In the rows, 128 means zero.
Each named turn below is shown by a few rows before and after it. Which turns, in which order, take the first row of each later pair to the second? The first pair is answered.
Zeli:
[115 107 143 141 136 130 115 122 143 212 120 107 121  88 136]  ->  [117 166  88 102 116 147 108  93 142 105  90 151 108 100 101]
[119 104 149 165 148 136 139 125 138 161 117  95 120 133 134]  ->  [114 147 114 147 133 156 129 102 141 106  90 120 103 134 111]
[137 107 137  76 138 124 143  36 164 161 146  87 106  49 149]  ->  [145 128 115  52 135 124 147  28 162  99 140 113 111  62 134]
[ 98 159 109 123 109 147 112  87 128 129 103 132  89 111 130]  ->  [127 127 124  93 134 104 144 113 114  72 143 155 142 149 133]
sobu:
[149 109 128  99 131 134 130  86 136 108 145 133 134 122 144]  ->  [139 121 121 109 123 148 119  76 139 124 129 126 116 111 143]
[113  92 143 119 156 140 141 127 125 154 151 100 130 119 125]  ->  [ 95 142 118 138 135 160 128 117 125 141 113 109 100 119 103]
[144 109 122  97 135 111 118 106 131  90 137 132 136 115 129]  ->  [136 104 126 104 131 125 106  95 138 128 133 116 123  95 136]
[ 88 140 120 156 110 158 110 138 132 177 108 104  96 107 131]  ->  [103 166 104 145 117 124 135 163 112  80 109 148 130 159 106]
Midak:
[128 137 123 144 118 117 140 159 119 124 120 138 130 146 125]  ->  [136 102 138 125 126 119 140 150 127 142 142 124 138 131 141]
[122 115 163 162 145 100 136 122 135 177 148 132 127  93 150]  ->  [132 122 133 105 136 130 123  75 151 128 151 143 116  70 145]
[135 124 128  75 136 172 111  96 144 109 154 124 133 105 126]  ->  [114 184 114 134 124 159 117 132 123  91 109 146 120 144  95]
[139 108 134  81 136 125 129 117 143 118 149 127 144 116 133]  ->  [127 155 114 105 123 126 128 127 136  88 118 149 132 137 110]
Now pairs of rows:
(two turns a pair)
[148 107 136  62 129 133 143 152  83  90 137 146 163 164 122]  ->  [127 140 106  58 103 186 108 104 103 114 103 133 109 119 116]
sobu, Midak
[105 140 115 148 125 166 106  97 130 154 113 119  95  92 145]  ->  [136  83 149 129 157 113 143 136 114 131 167 127 160 129 160]
Zeli, Zeli
[119 135 105 104 134 135 156 111 130  77 156 155 113 123 132]  ->  [117 103 144 143 149 107 169 148 119 140 171 135 129 133 150]
Midak, sobu
[ 87 141 117 143 113 140 147 129 111 137 135  93  90 136 104]  ->  [ 96 122 133 146 127 118 161 150 103 137 153  93 112 151 112]
sobu, Zeli
[139 113 157 104 117 100 138 166  86  86 115 165 133 208 147]  ->  [140  94 138  42 102 162 103  87 122 109 121 137  96 135 164]
sobu, Midak
[105 119 122 124 136 105 140 126 143 103 136 136 114 129 107]  ->  [100 105 135 138 139 104 139 133 145 134 140 122 114 124 116]
Midak, sobu
[124 126 125 112 146 126 136  95 148 118 139 125 134 133 133]  ->  [120 139 118 117 141 131 133  92 149 115 127 128 125 134 126]
sobu, sobu
[155 151 112 147 116 127 131 104  92 129 169 186 152 171 142]  ->  [141 155 119 176 109 139 120 105  97 180 154 167 130 156 146]
Zeli, sobu
[153 139 109  59 118 163 138 102 131  34 152 133 180 112 120]  ->  [149 144 103  57 114 178 128  89 137  44 145 126 167  98 121]
Zeli, Midak
[176 112 149 108 147  91 147 166 150 164 139 151 141 135 116]  ->  [165 167 105  96 123 123 130 134 156 117 102 171 107 128  91]
Zeli, Zeli
[163  70 171  47 153 102 150 117 128 119 203 135 185 158 154]  ->  [112 168 107  69  94 197  86  45 155 151 112 125  77  95 125]
Zeli, Midak
[142 131 124 101 141  97 122 112 111  72 135 115 140 145 141]  ->  [118 150 119 131 122 131  95  93 123 136 105  92  95 112 143]
Zeli, Zeli
[202 124 111  85 128 110 139  92 154  61 139 121 158 140 114]  ->  [195  82 160 135 145  87 147 131 150 155 157  86 170 139 141]
Midak, sobu
[110  86 178 142 147 115 139 184 114 130 146 113 158 136 118]  ->  [ 91 107 156 134 123 168 101 134 137 166 118  93 107  86 119]
Zeli, Midak
[144  87 154 125 155  87 148 172 119 128 162 138 172 160 141]  ->  [139 143 105 102 132 112 136 140 123  52 129 170 150 163 110]
Midak, Midak
[118 148 140 176 113  98 142 156 115 157 109 130 110 145 115]  ->  [116 157 134 174 108 105 136 148 116 153 102 131 103 142 112]
sobu, Zeli
[120 209  91 228 102  89 135 132  77 120  71 126 118 154  47]  ->  [113 202  73 187  85 147  99  64 109 156  66  99  76  87  62]
Midak, Zeli
[122 149 113  85 116 171 116  86 145 110 149 101  95 113 103]  ->  [140 109 132  66 132 151 131  96 143 107 181 101 125 122 118]
sobu, sobu
[101 190 125 179 106 114 117 140 104 148  88 144  92 154  99]  ->  [107 140 160 187 124  99 126 156 106 202 117 118 112 147 123]
sobu, Zeli
[ 81 118 156  92 171 169 150  84 164 171 204 111 144 101 162]  ->  [ 83 182 119  92 163 146 168 105 140  54 178 172 159 160 119]
sobu, sobu
[143  85 132  84 131 133 142 117 125 157 140 121 120 113 133]  ->  [141 132 105  90 121 126 148 125 114  94 114 155 118 143 106]
sobu, sobu
[127 145 116 116 140 151 109 114 151 120 144  84 166  97  79]  ->  [125 162 113 131 140 136 118 133 138  98 136  97 173 120  68]
Zeli, Midak
[143  85 135 102 136 131 149 133 131 129 159 116 138 124 121]  ->  [141  84 141 113 137 127 150 141 128 139 158 116 138 128 122]
Midak, Zeli
[147 110 110 105 135 163 120  96 170 154 146 129 115  80 134]  ->  [163 117 105  91 145 130 144 119 155  82 157 163 147 122 119]
sobu, sobu
[125 178  99 148  79 153 140  90 144 137 115 100 104 119 129]  ->  [155 101 137 110 109 125 162 101 146 146 176  87 153 119 161]
Zeli, sobu
[141 157 113 166 160 120 132 150 135 123 130 159 139 139 101]  ->  [133 159 115 177 157 128 124 147 139 147 125 150 127 128 103]
Zeli, Zeli
[134 107 123  96 125 153 105  98 150 157 144 101 112  98 145]  ->  [147 130 111  89 133 118 132 129 129  69 144 144 146 151 123]
Midak, sobu
[134 103 168 166 130  94 156 154 117 166 142 112 146 161 135]  ->  [133 153 129 151 116  98 157 144 111  85 117 150 139 182 105]
Zeli, sobu
[138  79 156 140 137 130 141 141 132 195 150 100 124 101 150]  ->  [158  86 122  66 133 142 139 101 141 102 161 130 132  97 140]
Midak, Zeli
[150 102 159 147 158  91 174 178 120 130 133 128 175 144 141]  ->  [116 183 116 181 122 131 146 158 125 128  68 137 116 132 108]
sobu, sobu
[179 129 134  87 114 131 152  99 107 105 151 125 150 129 115]  ->  [158 173 114 117  94 155 136  92 109 116 113 127 115 122  99]
sobu, Midak
[115 182 148 134 116 125 123 144 120 135  92 138 117 163 112]  ->  [143 116 170  78 140 111 137 134 127 123 147 129 156 152 139]
sobu, Midak
[136 120 132 150 124 134 156 139 137 157 152  95 144 142 137]  ->  [132 124 123 143 117 152 147 122 145 165 145  90 127 127 137]
sobu, Midak
[116 118 163 162 132 117 129 157 121 177 146 105 126 135 125]  ->  [121 144 148 159 130 102 142 170 109 117 138 134 139 165 105]
sobu, sobu
[181 123  99  64 101 163 139  97 138 110 106 156 107  70 118]  ->  [164 108 155 172 119 109 163 185 108 203 103 135 129 114 127]
Midak, Midak
[132 133 137 124 156 139 152 100 157 128 145 165  99 109 111]  ->  [136 129 139 121 159 135 155 103 156 125 151 164 105 111 114]
sobu, sobu
[111 140  94 159 149 178  88 168 116 111 116 132 123 122  98]  ->  [113 139  91 155 147 180  86 166 117 108 116 133 121 120  97]
Midak, Zeli
[102 160 146 143 112 127 143 124 118 161 103 127 104 128 115]  ->  [112 141 161 145 125 104 159 144 110 155 121 130 130 146 120]
sobu, Zeli
[132 162 107 100 118 181  95  71 147 115 108 131  88  73 131]  ->  [151 151 143 149 151  89 154 170  99  66 132 167 163 170 120]
Midak, sobu
[152  72 159 136 127 107 134 156 140 167 164 121 154 119 156]  ->  [141 163  98 132  98 126 128 141 132  64 111 172 128 144 108]
Zeli, sobu
[134 148 123 182 114 128 126 135 128 150  94 124 110 127 117]  ->  [152 114 116 116 117 153 116  88 148 135 122 115 111  92 133]
Midak, Midak
